Here is a table of points, one per row:
[  9   4  12 -15 -12  10 -17   7]
[ -7  47  17  32  -1 -15   2  -3]
[  6 -12   0 -12 -16  19  -4   5]
[ -6 -16  14  14 -14   9 -18 -18]
[ -7   3  10  16  18  -7 -16  22]
[  7   0  -3  31  26 -30 -20  17]
[-16   8  16  17   9  -9  -8   7]
[  1  -9  -7  32  24 -39 -39  21]
[-15  14  19  25  17 -21  -9  14]
[ -9 -16  16 -34 -31  33  -2  -9]
[ -9   6  12  20  21 -10 -20  23]
[ 21   7 -29   3  26 -24  -2  33]
[-18  -5   2   8  21  -5 -12  16]
[-17   3  36  15   1  -3 -17 -10]
[-35  23  21  36  11 -24  -8   6]
[ -7  -4  20  27  -2   3 -11  -8]
[ 45 -14 -43 -20   7  12  36  13]
[ 39  -3 -47 -16  11   1  28  16]
[ 12 -16 -12  22  30 -26 -24  22]
[-27   0  30  29  -8 -11 -27 -14]
[-15  21  26  34  14 -22 -18  17]
[-17  39 -16   1 -15  -4  38 -27]
[-31 -60  24 -65 -83  69   5 -60]
Along one direction, these points spread out more than along any other. How many in every 100 of the points above lie lower along it than each point below? Round to a whole number. More than half of the points above lie lower than the first one.
[-29 -14  25 -26 -42   3 -15 -35] 91
[ -9  -4  18   3  -1  10  -3 -15] 74
[  0  -8  -8  31  28 -36 -28  20] 4
[-13   5 -21 -27  19  -1  28 -10] 70
[-16   5  29  30   5 -18 -38  -5] 43
[43 20 -8  6 17  2 14 21] 43
[-17  -7  19  19  -7  -4  -9 -17] 70
[-18  -7   4 -28 -49   5   1 -38] 96
[ 17 -50   6 -61 -61  82  20 -34] 96
[ 16   8 -56 -31  11  20  64  -1] 87
[ -6  34  11   7  -4   4  22 -11] 70
[  4 -21   4   7 -16  26   7 -18] 91
[ 25   0 -64 -19  12  -2  63 -18] 83
[  7  33  13   2  32  -4 -14  38] 17
[ 49  -7 -31 -11  17   8  16  30] 57
[ 16 -25 -11 -31 -20  35   2  -2] 91
